In the data rows, the value 500 means zero.
Here are some points:
389,506,446,463,576,412,495,514,574,431,513,515,362,353,423,511,635,680,571,465,443,499,516,518,580,402,465,424,488,460,470
537,495,267,214,793,318,416,521,416,170,331,614,0,380,600,231,868,523,527,409,80,68,249,801,870,583,612,683,691,536,49
468,503,478,562,610,396,550,384,371,585,406,444,553,604,255,597,470,500,541,492,693,546,446,464,591,608,570,647,478,468,644
459,476,397,540,521,526,384,570,499,396,373,482,374,300,680,355,678,644,487,563,288,284,493,669,553,513,494,431,456,422,266
566,677,464,347,504,526,421,605,453,450,451,603,407,432,545,403,545,402,471,598,396,310,485,407,572,484,351,529,474,399,434
593,546,532,399,505,391,490,452,433,414,530,551,312,322,384,419,424,475,444,517,476,251,592,458,605,623,582,517,706,467,488
578,491,497,453,579,393,571,484,530,409,292,560,404,517,466,531,579,511,423,480,220,316,364,636,577,739,488,545,524,540,322
521,425,529,513,511,479,493,549,471,492,422,524,631,577,628,494,547,574,449,525,526,541,413,463,549,518,463,490,480,517,459
577,377,717,516,535,549,509,492,502,657,573,417,614,628,319,627,396,468,433,423,694,646,536,395,427,612,589,448,539,600,555
455,508,412,556,576,483,496,424,505,384,434,512,441,469,423,547,525,438,463,348,513,462,437,544,566,442,538,521,553,564,573
510,554,641,489,413,471,447,323,546,621,520,658,478,510,372,593,319,607,428,459,614,526,578,519,421,670,515,449,479,573,585
411,594,495,546,311,734,556,772,552,471,849,577,640,438,631,415,550,511,342,668,478,779,693,399,233,57,498,414,174,474,455
585,553,606,364,509,559,479,558,458,492,631,513,450,491,447,394,525,548,459,478,460,476,452,487,550,412,548,599,453,403,429
493,508,473,532,497,387,404,400,433,562,372,464,609,427,541,651,429,624,430,555,479,563,450,549,427,444,564,454,362,543,512
557,514,508,652,499,612,441,593,532,434,733,600,636,402,572,306,618,444,569,594,548,551,572,535,398,355,475,419,492,574,411
490,527,664,552,500,382,502,366,587,451,441,538,620,511,397,590,356,496,532,482,521,538,604,501,381,558,442,520,558,515,534
396,495,442,434,410,398,377,482,565,581,355,516,596,507,555,563,479,681,424,570,423,586,459,432,402,470,341,512,318,402,451
345,443,374,472,536,441,465,518,412,483,432,555,397,395,587,613,547,515,534,576,484,541,413,524,475,345,531,541,462,559,448
504,496,491,469,436,497,553,447,416,632,514,382,589,559,418,546,427,323,615,474,495,345,434,520,486,620,437,581,564,417,683
478,503,603,404,585,559,527,508,446,669,529,365,454,622,341,466,447,365,415,464,589,541,377,389,477,712,625,719,600,514,644
431,477,476,331,608,409,514,540,445,381,644,506,490,526,392,439,518,468,519,475,503,430,601,379,626,441,532,646,616,472,519
594,462,443,452,511,420,426,522,426,471,493,610,446,414,729,535,569,495,511,574,384,406,498,623,484,400,564,561,503,520,315
428,581,503,579,514,375,527,409,388,508,468,460,614,562,348,513,467,463,588,420,524,486,384,356,642,680,624,623,535,527,525
533,417,662,686,380,511,547,423,491,728,553,424,706,438,451,394,333,534,527,379,699,509,539,454,536,710,595,470,591,515,640
570,247,194,329,685,499,580,705,437,391,734,421,311,363,433,73,726,402,625,461,615,137,345,441,973,596,794,733,909,266,175
595,367,443,532,542,368,588,450,515,529,529,518,537,448,414,560,375,495,428,495,511,584,368,556,503,524,461,464,442,590,471
500,422,554,388,556,533,583,483,463,560,587,453,337,636,290,500,367,476,518,396,654,455,482,484,598,705,498,597,658,472,757
473,385,525,490,424,465,310,505,624,564,510,466,596,645,473,641,656,544,418,506,520,632,370,394,352,486,468,395,346,563,409
507,525,369,531,707,535,595,505,323,421,461,514,384,490,489,501,466,554,573,561,572,446,510,569,663,474,634,529,669,603,457
508,343,477,580,349,530,421,442,463,397,383,468,519,472,482,388,541,587,617,491,430,348,370,465,566,549,585,483,698,388,315
647,336,459,587,602,458,422,616,552,571,500,523,505,449,591,536,507,529,329,576,459,514,398,421,547,561,434,508,310,551,290
473,457,437,485,569,295,505,485,483,518,398,536,629,475,515,527,422,606,555,608,509,526,482,400,625,404,577,558,525,491,468
464,452,358,513,536,424,425,504,383,458,434,450,413,481,484,434,609,547,477,528,446,529,459,525,577,513,599,596,549,421,363
559,504,347,558,601,497,487,640,455,384,446,625,404,508,770,472,711,618,618,498,306,572,390,587,505,172,656,518,418,629,361
494,521,519,519,528,511,496,406,367,403,453,546,562,441,511,437,512,385,526,590,517,511,540,566,581,480,514,537,612,473,564
403,401,504,530,523,554,533,538,474,494,651,375,472,573,460,461,457,441,564,571,645,679,633,515,532,479,591,636,571,432,537
704,654,621,606,362,545,562,477,547,540,618,589,641,469,643,462,556,570,567,466,571,515,608,582,426,515,475,407,518,751,416
566,463,470,413,624,562,575,551,390,334,510,395,447,482,412,425,495,347,531,525,459,539,425,501,610,641,654,480,650,623,453
402,773,703,471,417,423,348,260,641,561,288,692,522,424,511,746,434,682,397,551,388,525,643,494,320,409,203,414,296,502,624
607,393,371,456,511,483,613,630,445,526,455,493,366,578,548,521,642,421,393,503,362,467,337,666,505,679,495,521,555,452,424
520,532,611,658,388,365,425,271,549,686,402,556,703,532,435,754,407,552,550,361,615,525,557,498,329,610,435,303,398,560,539
473,408,448,522,427,413,519,548,502,534,467,501,462,461,564,361,581,566,502,532,518,340,487,480,674,610,532,580,472,401,319
434,552,472,391,600,600,379,464,502,474,457,424,394,594,524,444,567,553,576,474,452,438,501,491,630,490,511,494,534,471,478
537,597,473,480,461,546,538,547,669,424,636,402,521,386,448,495,564,477,416,481,541,461,679,486,451,471,455,556,454,359,484
601,423,210,372,810,393,549,460,394,250,427,494,148,537,572,337,863,382,668,434,151,188,204,864,865,674,674,631,662,726,201
539,360,494,509,460,483,389,509,611,687,363,562,462,570,522,533,517,523,402,487,564,479,379,403,458,495,370,341,387,648,400
116,999,405,442,352,999,550,953,399,111,931,454,721,403,927,413,523,399,819,977,558,999,991,403,135,0,419,565,89,247,901
392,555,374,461,649,354,497,336,470,443,366,568,436,479,578,508,581,518,579,440,287,434,332,631,581,626,548,467,552,681,404
480,385,513,530,452,614,565,601,533,589,518,527,514,532,446,509,342,534,478,516,697,556,508,397,404,385,483,433,482,470,538
651,555,364,628,455,557,255,567,575,203,545,614,445,331,933,225,886,636,457,503,188,381,592,596,553,82,452,345,514,585,157
497,616,625,667,315,464,524,420,575,590,565,549,635,471,376,516,451,582,495,455,507,506,479,553,389,405,468,568,458,503,592
620,498,289,405,608,556,493,550,707,377,594,467,250,573,563,233,788,575,495,574,326,378,304,623,740,477,433,480,488,539,285
494,355,583,483,654,322,487,343,392,681,374,535,469,638,384,771,365,549,453,444,561,558,245,571,426,757,626,477,436,706,628
568,454,636,743,428,642,529,587,546,598,619,462,600,588,453,413,486,358,601,453,556,523,547,475,471,603,546,427,634,563,487
489,468,412,360,415,485,489,569,612,400,445,509,377,561,626,403,637,555,422,438,344,395,428,542,607,667,379,623,544,374,422
464,380,412,437,593,434,445,485,427,617,303,438,361,606,545,626,470,507,488,537,227,368,399,494,491,580,466,540,400,441,498
570,381,429,224,788,327,539,407,477,512,220,540,28,591,491,477,730,509,368,433,49,191,27,917,868,938,467,538,713,719,289
506,437,673,480,514,492,550,421,480,556,534,492,701,411,476,476,332,526,510,556,606,435,534,373,551,565,455,582,628,581,557
582,490,500,370,518,561,459,597,552,482,583,535,548,502,528,484,527,476,516,565,529,323,561,496,568,495,477,471,545,440,511
493,629,546,555,403,498,529,499,529,472,543,517,590,517,524,546,411,541,479,458,644,618,574,473,336,476,444,423,445,546,586
775,366,401,266,636,425,485,460,584,379,387,487,25,577,337,390,681,434,330,261,84,86,216,811,796,999,419,584,585,604,289
456,398,370,490,589,679,496,580,420,563,460,398,309,497,534,442,606,482,435,511,355,475,409,560,400,579,532,481,599,411,370
388,456,748,660,318,359,508,449,417,601,365,413,742,467,238,576,155,499,400,422,662,610,477,334,237,618,331,351,414,521,639
404,492,383,460,559,538,584,583,510,422,683,478,491,515,359,353,423,550,480,441,579,556,443,450,585,525,592,618,679,433,578
448,522,625,591,487,547,550,409,505,529,635,514,622,479,527,577,393,594,480,410,680,639,687,293,470,490,416,399,510,582,690
684,402,328,547,629,557,471,532,619,607,465,600,404,524,717,429,684,709,532,447,318,425,242,540,606,377,399,478,423,502,292
574,440,586,536,446,510,550,459,442,638,511,441,497,529,448,455,267,472,465,479,577,543,503,577,483,576,382,437,515,543,520
494,409,475,615,421,423,458,448,529,531,590,488,548,469,383,529,465,739,382,460,529,470,392,547,370,532,473,467,595,504,381
456,250,305,470,637,314,614,622,433,358,595,461,400,331,467,22,535,327,562,396,596,162,436,395,966,619,923,675,909,417,333
531,381,577,502,449,379,537,504,513,610,481,484,680,513,356,549,421,445,331,395,596,508,436,322,420,638,434,500,438,539,410
501,578,647,561,427,468,524,417,562,563,417,454,651,469,417,535,310,435,462,404,651,628,495,470,442,644,516,449,439,569,618
411,429,791,620,345,488,603,454,506,694,501,559,777,551,377,715,248,457,334,462,760,680,609,336,258,574,433,417,449,575,759
518,445,594,688,453,576,581,485,500,635,586,461,612,525,532,584,437,526,535,423,697,642,653,412,313,480,455,474,366,488,517
709,472,570,549,515,482,470,580,549,544,456,517,573,470,611,406,505,455,455,307,565,383,495,447,486,755,402,339,564,586,401
515,555,453,283,586,575,623,582,551,427,635,388,396,606,333,423,418,242,530,490,557,633,446,490,535,679,476,699,448,368,769
501,511,462,438,501,352,511,495,404,434,452,470,509,419,524,519,472,448,526,466,542,547,504,499,559,568,548,632,541,517,551
424,851,630,838,243,683,550,557,444,586,666,481,969,411,856,615,326,479,726,665,690,921,955,365,41,0,446,254,172,545,761
482,458,614,222,606,445,554,402,452,481,615,382,437,534,271,573,413,472,425,388,597,538,472,329,560,799,511,622,462,372,655
436,537,196,216,800,443,461,461,443,104,437,525,31,490,518,321,864,492,626,448,234,197,260,728,821,601,671,586,814,596,226
572,509,593,506,537,567,636,580,549,523,579,535,469,522,439,489,373,459,422,439,510,366,499,588,503,684,513,538,545,439,688
479,449,422,399,613,462,630,523,460,581,563,409,523,452,408,474,350,418,473,535,555,526,521,335,626,602,632,566,621,382,587
402,502,419,514,472,374,402,388,545,510,346,607,463,453,517,603,439,724,431,587,434,425,543,349,517,370,412,488,391,470,312
485,514,365,491,546,537,409,628,503,490,449,469,464,471,519,560,573,449,409,661,366,427,512,499,537,414,492,600,401,466,472
267,999,487,404,386,912,524,946,523,80,819,488,665,453,940,431,575,420,665,941,372,928,999,389,190,0,382,599,5,249,731
517,538,528,759,453,622,488,545,532,520,592,646,558,339,516,327,586,466,531,483,581,532,698,620,447,358,587,320,504,543,320
524,480,519,558,434,525,640,559,423,597,539,395,651,625,414,399,372,347,569,450,705,553,663,332,614,321,587,542,464,386,642
543,631,528,538,541,371,412,312,418,498,423,515,419,518,544,479,584,503,548,459,501,462,519,648,657,583,377,478,592,634,418
515,611,649,651,242,579,648,410,636,571,547,474,649,575,484,588,491,432,357,439,624,628,652,537,263,568,218,364,304,516,624
497,399,543,565,503,575,511,340,544,511,485,567,544,552,537,573,545,557,404,554,543,590,531,569,393,447,424,403,479,530,555
390,457,495,475,581,463,654,424,465,402,399,410,447,509,569,438,331,456,602,554,510,403,497,439,514,506,554,468,567,527,489
445,511,410,509,558,528,521,555,504,360,478,481,328,514,521,427,754,442,481,625,357,432,435,605,569,320,484,621,428,407,402
Then 24 other points, each followed by its number:
503,544,394,427,569,477,498,446,480,497,377,462,361,608,429,606,678,469,506,383,259,453,386,584,651,582,563,540,485,513,511 0
473,554,570,200,573,505,537,528,489,604,527,389,525,654,388,566,307,603,582,429,577,539,385,432,515,662,476,614,558,360,678 1
615,451,653,477,515,658,447,547,451,479,596,552,533,457,444,606,499,385,454,558,478,548,490,570,334,463,561,500,469,525,573 2
461,467,416,413,401,436,386,492,604,549,380,422,446,439,468,344,558,562,435,506,438,404,431,491,542,486,432,557,542,391,450 3
520,780,505,388,637,599,460,538,493,304,442,436,323,476,736,432,672,564,602,453,156,420,457,669,618,400,515,467,483,583,300 4
581,757,631,533,451,509,428,405,452,386,564,598,554,398,675,491,488,511,535,480,678,452,599,582,612,318,544,645,443,614,611 5
541,607,211,517,703,293,252,520,633,167,128,703,62,245,999,259,999,797,578,520,0,117,122,921,595,169,335,251,514,835,0 6
577,543,517,709,413,452,362,440,619,458,247,687,553,413,722,599,471,512,488,568,367,536,466,622,230,296,429,356,369,555,296 7
375,253,219,301,632,352,606,729,414,468,730,349,281,451,255,62,607,435,567,377,620,328,479,257,993,680,804,770,881,211,264 8
538,667,679,656,454,532,502,433,618,618,535,560,543,574,438,505,308,403,501,447,501,703,626,451,238,557,370,314,414,626,568 9
370,491,441,438,598,617,585,504,514,384,460,610,405,558,567,521,462,569,457,545,449,466,504,433,418,387,509,563,422,403,483 10
524,414,398,443,594,547,495,450,437,566,475,486,459,435,560,411,473,508,514,499,577,442,454,515,535,472,605,474,605,528,453 11
445,476,396,501,606,449,452,443,555,414,441,661,226,381,695,430,671,577,508,567,325,363,490,667,667,355,536,412,510,549,227 12
352,501,498,470,548,451,286,506,407,530,348,538,430,415,608,599,545,657,453,522,437,694,602,519,356,260,493,499,302,443,428 13
529,413,541,343,548,675,547,574,531,532,670,368,435,692,279,589,375,443,464,404,576,556,422,497,417,689,379,566,502,412,719 14
506,498,346,459,627,510,500,492,540,228,457,590,274,459,724,294,789,570,592,522,291,174,522,649,710,569,442,459,572,594,302 15
399,480,354,338,610,448,526,606,439,440,536,514,386,459,616,506,579,587,630,585,378,545,435,512,475,398,550,430,484,543,433 16
683,462,172,231,764,364,463,613,618,346,465,426,74,421,679,247,893,496,457,422,121,235,166,749,858,713,539,654,627,580,205 17
558,428,560,460,657,513,597,594,439,670,547,457,559,587,456,468,384,505,551,406,647,620,373,456,519,697,530,399,589,568,586 18
590,489,132,358,855,419,446,548,380,382,244,476,85,419,517,289,853,408,458,463,161,104,102,792,798,548,625,446,698,494,229 19
449,381,312,469,553,249,407,424,457,437,466,432,391,394,462,405,560,501,522,411,465,359,528,482,672,592,720,634,590,459,290 20
578,510,517,568,452,483,612,546,362,491,479,534,600,479,405,356,458,422,477,400,608,428,426,461,477,679,559,530,610,524,513 21
675,338,612,645,419,533,610,443,444,562,588,470,712,468,371,367,361,374,518,431,599,535,505,483,552,627,661,491,643,568,523 22
475,281,440,456,687,427,456,469,552,487,425,454,367,432,496,557,633,477,412,539,399,386,312,605,674,659,399,420,628,499,408 23
Which of these numbered points is nearest to each point below, looking only along the 5 directions in which the first points spread most? Its number follows each.
563,739,569,310,562,678,567,597,540,443,515,427,456,584,323,474,506,277,402,525,483,462,548,488,537,655,477,709,505,489,683 > 14
497,385,448,446,487,491,616,636,464,471,654,519,561,532,272,476,435,432,430,561,534,436,516,476,565,530,696,570,574,418,499 > 21
423,202,227,369,543,344,501,440,505,363,675,453,285,430,377,352,766,544,594,491,406,318,502,520,866,559,791,631,840,374,278 > 20
679,518,544,619,516,564,613,632,405,585,592,439,504,572,440,377,508,325,514,436,564,408,554,481,545,586,656,449,589,605,578 > 21
526,540,439,477,522,500,508,603,439,567,445,483,432,532,526,566,424,488,503,543,409,562,490,509,555,548,548,618,411,427,499 > 10
555,403,451,540,495,488,470,590,469,448,626,508,505,430,501,373,579,380,524,487,518,405,473,505,605,470,555,617,596,480,587 > 11
531,671,536,454,529,645,511,505,532,363,484,544,231,488,732,442,702,510,534,539,161,344,458,638,522,355,398,490,506,638,497 > 4
807,615,984,659,399,612,575,291,595,731,499,601,645,659,468,781,275,586,451,319,622,680,545,593,73,713,177,68,398,905,684 > 9
571,337,356,529,511,532,484,453,638,443,370,532,358,580,457,626,619,595,371,349,287,312,380,520,506,618,436,471,498,474,408 > 23
297,579,588,314,536,482,501,485,556,444,585,461,455,523,107,598,426,369,418,494,634,532,567,415,524,590,579,598,531,513,712 > 1
315,440,554,280,598,516,516,506,452,570,429,482,394,496,311,459,340,440,424,467,563,484,510,304,638,635,471,650,509,440,646 > 1
552,467,691,595,318,596,602,483,488,710,576,479,763,550,401,411,294,570,516,427,848,586,523,355,368,608,468,445,549,543,638 > 22
491,730,415,436,612,559,431,527,424,323,488,511,305,524,706,401,761,482,545,527,200,399,506,782,609,404,608,484,574,665,494 > 4
409,495,461,512,555,494,495,468,448,326,641,497,404,353,516,405,453,603,570,551,602,508,537,572,672,552,556,656,695,456,477 > 11
365,461,628,302,588,433,510,427,457,731,341,491,520,702,341,770,389,484,454,507,523,633,297,353,542,690,351,603,491,531,705 > 1
579,538,496,533,402,574,531,516,489,477,537,442,607,524,586,455,518,427,520,463,600,473,530,420,424,512,304,479,411,480,516 > 2
441,519,508,385,541,539,548,589,449,474,451,477,447,507,392,467,465,423,485,663,429,544,553,435,583,520,574,650,537,511,473 > 10
587,264,296,364,625,251,432,542,389,300,774,373,287,351,283,83,589,289,572,454,620,201,542,348,999,875,824,788,924,341,379 > 8
487,467,590,577,513,462,582,391,593,598,593,603,538,501,426,692,311,506,484,487,589,640,618,369,610,562,470,545,598,467,649 > 18
431,622,491,275,556,523,585,540,493,592,454,469,408,615,346,614,318,459,429,550,525,464,442,351,430,685,416,647,503,441,636 > 1
563,640,530,634,353,457,421,414,648,385,366,704,518,398,774,596,495,805,462,514,352,586,576,536,252,203,316,313,287,709,271 > 7
534,423,545,555,355,551,303,533,591,597,346,593,608,307,813,405,568,691,389,483,335,484,421,683,231,393,279,339,317,415,315 > 7
480,434,589,580,553,496,567,426,647,461,591,444,417,611,347,605,591,495,376,415,602,599,590,412,406,715,566,527,503,498,515 > 18
562,477,555,340,521,627,534,558,545,568,590,506,442,475,631,523,497,557,494,517,568,602,530,365,427,429,409,483,452,434,525 > 2
444,499,474,587,513,457,634,491,375,427,570,583,563,473,463,574,462,417,595,519,541,373,496,406,613,411,649,534,537,597,457 > 11
563,215,202,412,663,452,584,715,504,376,706,311,429,515,274,226,562,220,565,459,474,270,376,357,842,659,839,735,795,337,337 > 8
457,578,613,546,416,466,554,505,440,442,567,514,606,438,522,528,458,544,517,494,480,473,735,452,601,387,561,587,512,605,595 > 5
473,658,454,413,644,512,441,527,436,256,452,570,278,628,629,317,655,497,569,418,132,302,370,742,633,472,608,508,557,575,535 > 4
619,361,411,416,571,396,405,501,464,397,561,435,521,381,418,322,648,460,570,454,558,349,511,498,647,674,675,663,669,457,306 > 20
402,543,389,406,558,397,409,441,425,476,375,580,400,420,511,431,631,480,361,620,289,280,443,588,666,555,423,513,482,480,338 > 0
497,332,283,469,602,436,604,659,377,501,739,476,220,385,451,151,624,342,685,439,593,283,636,404,999,597,895,679,919,463,385 > 8
624,450,168,270,592,482,416,568,467,301,376,609,0,408,507,249,890,478,462,481,179,43,211,675,836,577,572,544,675,366,260 > 17
552,283,611,666,345,477,608,420,554,712,500,409,726,547,304,549,270,504,402,403,782,511,605,261,458,689,419,355,571,456,543 > 22
422,560,448,413,529,407,561,561,425,480,432,531,444,567,449,533,470,453,601,494,534,564,516,585,568,324,640,572,547,614,513 > 10
509,457,558,339,520,505,511,559,498,601,629,449,502,601,281,536,486,446,516,406,689,540,473,388,579,695,408,631,557,437,512 > 18
592,584,689,366,638,400,549,300,524,613,349,540,352,707,376,707,411,565,510,426,415,450,280,537,574,793,472,496,525,727,536 > 0
519,389,490,507,561,338,368,454,434,354,467,661,369,333,593,352,596,578,451,556,311,394,404,627,535,400,598,488,559,469,316 > 12
443,441,394,390,561,514,522,589,389,472,526,462,378,488,562,451,516,427,493,493,482,464,533,442,598,517,595,544,662,506,459 > 11
317,496,616,252,522,381,498,380,464,639,374,411,520,554,141,597,279,531,496,471,550,572,356,483,454,760,446,481,521,338,719 > 1
555,406,462,414,538,454,376,524,460,467,374,544,433,475,547,494,713,510,510,528,322,451,318,608,565,403,521,491,430,626,342 > 12
599,710,969,605,372,708,627,386,597,713,529,355,748,539,516,809,290,419,334,405,685,731,625,466,135,713,170,319,332,568,799 > 9
434,432,617,593,360,500,530,461,555,740,474,341,729,614,285,763,233,435,400,467,663,664,614,354,221,627,355,383,300,549,711 > 9
377,386,527,449,598,462,515,458,444,485,464,414,455,508,244,569,370,492,444,602,577,516,414,463,576,666,590,636,542,357,662 > 1
569,487,651,412,554,626,565,435,569,536,651,474,463,599,336,573,511,490,376,449,493,536,511,468,386,694,350,476,411,591,734 > 14
561,429,103,428,868,354,430,427,423,398,253,540,164,550,610,447,818,536,569,566,314,299,173,766,860,525,635,618,607,580,167 > 19
467,185,184,529,559,447,592,657,333,372,457,441,349,412,274,29,664,438,538,487,432,262,531,348,812,487,853,781,741,274,349 > 8
518,484,470,761,364,415,345,314,628,575,196,712,629,400,840,601,516,762,560,464,375,567,404,623,323,276,366,382,381,681,376 > 7
403,607,370,412,457,435,384,547,650,460,541,514,544,511,618,516,676,654,543,633,496,508,502,415,471,405,365,461,372,401,418 > 10
502,394,439,406,546,469,343,557,682,492,498,391,392,363,471,379,605,695,426,544,254,326,400,523,549,439,545,441,453,362,219 > 12
448,652,517,388,605,464,454,548,434,356,468,522,359,326,677,400,599,550,651,618,460,539,555,510,625,306,534,563,555,514,411 > 16
564,356,632,670,457,481,658,510,404,735,657,314,696,574,260,416,275,380,509,268,793,593,543,602,496,825,810,604,693,582,607 > 22
588,457,533,523,526,467,431,323,536,487,318,533,352,463,530,555,615,572,376,399,389,353,365,605,509,577,418,425,419,579,353 > 23
364,619,521,346,488,525,692,551,433,429,474,340,413,609,441,540,432,234,520,465,460,430,585,533,677,689,535,602,646,601,744 > 1
465,454,482,433,532,372,533,500,475,504,506,446,460,527,433,493,405,505,558,474,522,401,643,526,584,532,525,492,554,561,388 > 11
545,274,344,439,474,538,561,600,498,482,531,436,415,433,427,398,458,335,447,547,516,356,357,391,583,760,533,531,479,353,396 > 21
280,637,390,293,555,546,585,534,458,378,583,433,411,565,248,500,472,238,535,465,532,464,594,434,595,531,583,768,605,475,679 > 1
574,528,358,394,635,400,478,492,381,454,567,516,360,522,500,338,480,583,577,444,428,493,454,484,632,500,563,592,662,490,400 > 20
506,420,341,479,612,424,416,512,510,272,253,631,212,414,644,509,802,533,539,504,295,397,309,803,610,529,460,424,560,703,265 > 12
546,631,361,331,667,633,560,561,516,114,647,562,142,404,614,133,855,386,625,495,258,225,458,605,791,408,572,615,757,492,423 > 15
451,543,359,343,536,637,546,568,589,527,520,354,440,490,527,454,462,610,615,614,424,628,537,299,434,371,375,440,453,326,554 > 10
578,466,359,577,652,535,470,588,505,339,524,616,315,489,690,558,943,523,567,584,290,453,401,796,631,429,619,466,547,602,305 > 12
485,601,381,369,645,647,512,569,613,313,651,533,254,703,636,463,734,511,553,481,257,462,434,686,764,589,559,503,586,548,419 > 4
563,256,165,514,584,389,562,641,420,342,636,422,369,404,353,238,585,439,563,485,632,294,439,502,980,602,914,704,831,469,142 > 8
621,532,498,553,611,552,478,449,455,534,499,675,464,429,514,492,577,533,444,502,482,420,366,637,481,514,445,452,573,564,438 > 3
525,524,469,472,601,381,425,570,338,437,432,567,400,501,470,339,547,438,499,390,471,443,386,475,653,611,539,559,551,604,349 > 20
557,490,506,449,437,546,501,421,508,480,665,453,581,535,244,497,345,407,425,418,590,421,689,398,446,648,443,517,558,486,696 > 18
526,464,541,588,393,427,315,295,595,446,212,704,517,385,592,433,583,613,431,589,246,414,453,614,334,414,250,320,285,450,165 > 7
314,453,364,545,468,491,403,479,525,608,351,569,563,474,596,649,470,764,610,626,497,618,519,542,423,296,404,523,366,429,402 > 13
563,432,491,581,547,453,457,529,463,590,531,353,475,481,324,531,509,491,480,495,636,553,478,362,568,515,488,569,606,373,458 > 21
683,739,913,626,393,563,554,374,486,686,633,547,819,496,363,488,175,533,558,396,751,664,806,424,361,493,359,411,462,747,666 > 9
507,157,198,383,639,308,491,672,448,308,588,520,274,297,400,0,671,479,445,436,443,216,393,470,836,499,793,563,752,286,157 > 8
501,364,342,437,628,525,377,516,576,452,468,550,222,544,697,468,705,614,467,419,236,404,360,590,468,542,535,415,464,527,261 > 12
546,513,310,450,566,526,401,523,595,435,437,473,376,537,606,512,671,655,528,471,365,432,476,504,547,390,559,398,486,589,359 > 12
428,582,485,524,614,335,493,458,311,413,308,584,396,466,455,449,511,468,559,428,411,497,396,501,652,481,622,489,559,559,514 > 20
588,463,552,479,378,549,505,557,563,501,490,427,615,510,424,440,359,435,449,526,435,499,535,318,505,672,335,484,419,302,453 > 2
494,462,573,849,407,543,372,491,545,514,435,653,600,385,989,419,667,629,565,568,367,697,522,528,352,0,431,251,453,666,328 > 7
523,522,479,480,681,437,576,459,353,457,475,579,275,542,528,634,451,550,495,494,434,394,365,587,661,518,648,526,596,715,448 > 0
484,642,599,505,518,677,634,527,474,491,589,522,439,636,430,583,453,363,551,472,550,569,572,498,430,711,372,496,507,482,595 > 14
534,604,421,468,633,646,488,599,535,535,724,433,468,577,621,466,524,514,553,490,433,553,475,500,552,424,445,563,562,473,408 > 10
394,569,364,545,482,356,525,469,550,468,372,490,467,460,647,391,533,523,549,495,412,473,598,481,538,445,421,427,509,426,402 > 16
579,388,544,683,406,464,528,394,483,696,360,571,762,395,443,599,429,586,442,383,725,523,494,482,508,647,534,386,552,590,515 > 22
539,356,559,335,570,356,429,346,513,645,436,468,493,613,363,582,337,516,508,421,623,444,480,382,552,811,489,520,640,547,475 > 18
567,522,491,465,538,476,617,390,453,478,606,492,489,606,235,721,328,378,433,494,571,478,612,566,652,841,687,706,599,590,716 > 1
571,564,876,723,299,612,480,409,433,754,568,518,999,585,265,741,189,355,501,435,873,660,641,441,227,593,401,409,424,592,798 > 9
383,486,541,587,441,507,421,557,520,521,548,467,526,524,515,408,411,642,538,608,543,531,589,317,536,363,502,480,495,375,477 > 5
642,540,457,774,190,611,376,605,669,703,628,647,781,297,930,307,485,768,581,607,446,592,753,427,351,0,373,204,274,466,255 > 7
640,430,176,279,810,498,505,618,506,405,610,446,0,475,631,222,884,474,477,448,174,271,254,632,896,603,614,660,651,642,177 > 17
410,590,443,922,253,426,428,541,728,346,559,643,728,193,765,312,519,846,622,566,520,568,868,439,332,0,446,364,252,452,98 > 7
558,627,574,683,396,509,566,454,602,631,633,494,675,549,524,712,445,460,517,517,681,515,605,489,389,530,361,313,424,561,582 > 9
421,700,463,395,615,501,649,433,319,279,519,529,373,590,370,468,529,362,524,551,438,587,571,514,548,507,628,599,495,558,694 > 10
433,433,445,445,525,495,598,664,448,501,508,385,604,404,459,394,477,362,522,454,673,416,544,350,612,561,572,658,571,436,436 > 21
483,417,481,525,587,585,555,645,477,513,768,461,514,431,352,444,552,533,504,533,623,617,541,381,522,653,487,524,607,450,410 > 21
532,565,825,555,293,445,595,410,444,687,501,563,842,498,245,726,133,466,436,364,729,598,560,351,270,588,346,439,358,541,826 > 9
544,636,571,260,612,578,656,605,448,427,694,399,319,620,363,577,488,160,441,524,610,506,556,590,579,756,584,712,549,518,773 > 14
591,457,676,580,471,548,550,564,373,528,648,461,634,516,348,389,378,405,531,454,659,511,590,368,549,608,598,507,643,557,537 > 22
608,580,840,633,421,566,679,382,324,693,680,471,790,556,328,524,242,373,459,335,806,527,568,370,350,719,457,466,558,673,803 > 22
558,473,571,279,669,480,586,452,421,546,622,449,391,573,244,516,443,441,491,484,597,502,372,531,584,959,679,617,706,550,645 > 1
374,405,368,591,568,592,545,522,577,544,576,508,579,556,540,537,610,517,614,544,491,525,529,452,528,273,631,528,471,482,572 > 5
485,265,489,493,531,411,531,335,415,582,489,506,649,533,299,651,380,517,531,504,700,639,452,460,509,725,636,553,541,550,691 > 18
